One turn or mirror swaps these rows in pairs. Which row does each one swap with?
k_531: [ 1.51  0.44  2.26  3.19  1.86  1.24 -2.16  1.39  1.30  3.57 -0.84  1.85
  0.11  1.60  0.34 -1.22  1.71 -2.28]
k_477: [ 2.13 -0.13  2.53  1.67 -0.29  1.51 -1.44  3.05  1.58  1.64 -1.60  1.47
 -0.49  1.19 -0.55  0.30 -2.28 -1.83]
k_914: [ 2.32  1.07  2.22  0.78  2.05  1.62 -2.04  2.51  0.73  3.84 -0.11  1.58
 -0.85  0.74 -0.02 -1.37  0.79 -1.55]
k_681: [-0.05 -1.81  2.97  2.30  0.28 -0.81 -1.77  3.29  1.19  2.74 -0.54  2.40
 -1.42  0.51 -0.30 -2.01  0.28 -2.41]
k_663: [ 1.61 -0.60  1.94  3.03 -0.25  1.87 -1.80  4.12  0.88  5.00 -2.47  0.33
 -0.41 -0.65  1.00  0.09  0.12 -0.56]
k_322: [ 2.05 -0.39  1.66  2.15 -0.25  0.67 -1.84  2.50  1.51  1.86 -1.49  0.68
 -0.37  0.77 -0.52  0.22 -2.78 -2.25]
k_44: [ 2.03  0.73  3.03  1.13  1.78 -0.91 -0.47  2.72  1.03  3.63 -2.32  1.27
 -0.87 -0.02  0.29 -0.51 -1.16  0.14]
k_210: [ 1.31 -1.41  2.09  3.15  1.30 -0.82 -2.33  4.69  1.06  3.82 -1.40  0.99
 -2.02  1.04  1.25 -1.32  1.33 -1.28]
k_974: [ 1.87 -0.95  1.32  2.94 -0.21  2.00 -1.63  3.75  0.83  4.99 -2.30  0.48
 -0.16 -0.90  0.70 -0.14 -0.31 -0.56]
k_920: [ 2.09 -0.80  1.01  2.78  0.02  1.14 -1.60  3.97  0.76  5.33 -2.37  0.72
 -0.32 -0.65  0.68 -0.25  0.63 -0.31]
k_567: [ 1.71 -0.39  3.12  0.67  0.97  0.25 -0.49  1.73  0.87  2.25 -1.78 -0.43
 -0.74  2.21  1.18 -0.30 -1.22 -1.23]
k_636: [ 1.92 -2.20  1.28  2.40 -1.24  1.14 -1.97  3.82  0.46  3.83 -0.82 -0.10
 -0.48  1.30  1.00  0.09 -1.13 -2.22]
k_21: [ 1.47  0.51  1.93  3.11  2.04  0.46 -2.14  1.36  1.19  3.66 -1.16  1.94
  0.21  1.39  1.22 -1.48  1.35 -2.83]
k_445: [ 0.47 -1.71  2.69  2.48  0.86 -0.84 -1.93  3.67  0.64  3.42 -0.30  3.02
 -1.51  1.02 -0.28 -1.65  0.51 -2.32]
k_496: [ 2.04  1.06  3.25  1.11  1.58 -0.39 -0.41  3.90  1.00  4.03 -2.26  1.40
 -0.62  0.09  0.06 -1.02 -0.90 -0.12]
k_760: [ 0.33 -1.63  2.71  2.09  0.48 -0.38 -1.96  3.79  1.03  3.05 -0.41  2.53
 -1.05  0.48 -0.37 -1.91  0.63 -3.10]
k_701: [ 2.02  0.51  2.66  1.38  1.81 -0.70 -0.05  3.46  1.10  3.45 -2.50  1.24
 -0.47  0.05  0.22 -1.09 -1.71  0.10]
k_183: [ 1.95 -0.12  2.07  2.28  0.06  1.31 -1.61  2.73  0.93  1.92 -1.21  1.43
 -0.19  1.34 -0.94  0.58 -2.51 -1.81]
k_350: [ 1.37  0.77  1.94  3.23  1.89  1.27 -2.19  1.14  1.36  3.45 -0.97  1.67
  0.30  1.51  0.87 -1.54  0.87 -2.70]
k_584: [ 2.14 -2.11  1.16  2.41 -1.08  1.19 -2.02  3.65  0.58  3.67 -0.57 -0.13
 -0.41  1.23  0.87 -0.32 -1.72 -2.41]
k_533: [ 1.17 -1.48  1.60  3.61 -0.20  0.62  0.71  1.74  1.15  3.22 -1.29  0.75
 -0.61  0.55  2.34 -0.96 -1.38 -1.03]
k_342: [ 0.51 -1.82  1.54  2.77  0.22  0.69  0.46  1.64  1.22  3.54 -1.44  0.32
 -0.50  1.03  2.57 -0.99 -1.50 -1.27]
k_418: [ 2.32 -0.78  1.56  2.64  0.07  1.93 -1.62  4.17  0.75  5.18 -2.43  0.57
 -0.29 -0.26  0.23  0.29 -0.53 -0.79]
k_289: [ 2.51  1.05  2.64  1.21  1.74  1.39 -2.24  2.64  0.95  4.10  0.06  1.42
 -0.49  0.46  0.51 -1.67  1.17 -1.16]
k_284: [ 1.71 -0.90  0.98  3.05 -0.18  1.81 -1.29  4.46  0.96  5.32 -1.88  0.39
 -0.18 -0.10  0.24 -0.35  0.01 -0.79]
k_637: [ 0.19 -1.61  2.15  2.32  0.81 -0.83 -1.74  3.42  1.12  2.98 -0.29  2.35
 -1.52  0.62 -0.34 -2.15 -0.08 -3.11]
k_877: [ 2.00 -0.01  2.82  1.22  1.64 -0.87 -0.04  3.25  1.18  3.84 -2.14  0.87
 -0.25  0.13  0.51 -0.81 -0.98  0.65]
k_753: [ 1.32 -0.07  1.49  2.07 -0.23  1.21 -1.46  2.72  1.54  1.80 -1.98  1.55
 -0.38  0.97 -0.46  0.25 -2.69 -1.79]
k_81: [ 1.52 -1.37  1.96  2.52  1.44 -0.51 -2.42  4.81  0.94  4.00 -1.94  1.54
 -2.18  1.22  0.73 -1.51  1.23 -1.40]
k_864: [ 2.22 -2.02  0.77  2.28 -0.78  0.66 -1.87  3.53  0.19  3.77 -0.52 -0.22
 -0.49  1.59  1.18  0.11 -1.40 -1.89]
k_376: [ 1.00  0.54  1.94  3.26  1.81  1.02 -2.40  1.08  1.59  3.35 -0.95  1.40
 -0.02  1.23  1.08 -1.30  1.02 -2.93]
k_857: [ 1.67 -0.53  2.77  0.85  1.24 -0.18 -0.65  1.24  1.22  2.29 -2.01 -0.08
 -0.53  2.04  1.72 -0.72 -1.47 -1.06]
k_679: [ 0.68 -2.20  1.74  3.41  0.33  0.50  0.55  1.69  0.67  3.36 -1.31  0.77
 -0.58  1.23  2.22 -0.56 -0.88 -0.58]
k_253: [ 0.21 -1.98  2.51  2.45  0.44 -0.82 -1.89  3.51  0.93  2.97 -0.52  2.52
 -1.60  0.56 -0.19 -2.02  0.10 -2.60]
k_461: [ 1.55 -1.96  1.18  3.13  0.07  0.48  0.29  1.99  1.08  3.56 -1.18  1.13
 -0.45  1.23  2.85 -0.75 -0.90 -0.60]
k_617: [ 2.40  0.59  2.09  1.01  1.72 -0.83 -0.01  3.41  0.82  3.61 -2.14  1.39
 -0.46  0.11 -0.04 -1.24 -1.25  0.05]
k_961: [ 1.56  0.69  1.50  3.51  1.73  1.13 -2.16  1.18  1.12  3.81 -1.05  1.96
  0.21  1.58  0.76 -1.48  0.68 -2.85]
k_381: [ 0.03 -1.44  3.17  2.00  0.56 -0.62 -1.71  2.96  0.95  3.03  0.02  2.71
 -1.66  0.27 -0.47 -1.71 -0.18 -2.50]
k_743: [ 2.01 -0.14  2.74  0.68  1.37 -0.36 -0.40  1.40  1.01  2.42 -1.78  0.04
 -0.35  2.16  1.42 -0.59 -1.26 -1.12]
k_103: [ 1.27  0.22  1.20  3.99  1.83  1.03 -2.02  1.51  1.60  3.68 -1.28  1.51
  0.12  1.84  0.65 -1.31  1.09 -2.62]

k_857 pairs with k_584
k_322 pairs with k_342
k_81 pairs with k_289
k_877 pairs with k_418
k_21 pairs with k_760
k_210 pairs with k_914
k_533 pairs with k_753
k_617 pairs with k_663
k_461 pairs with k_477

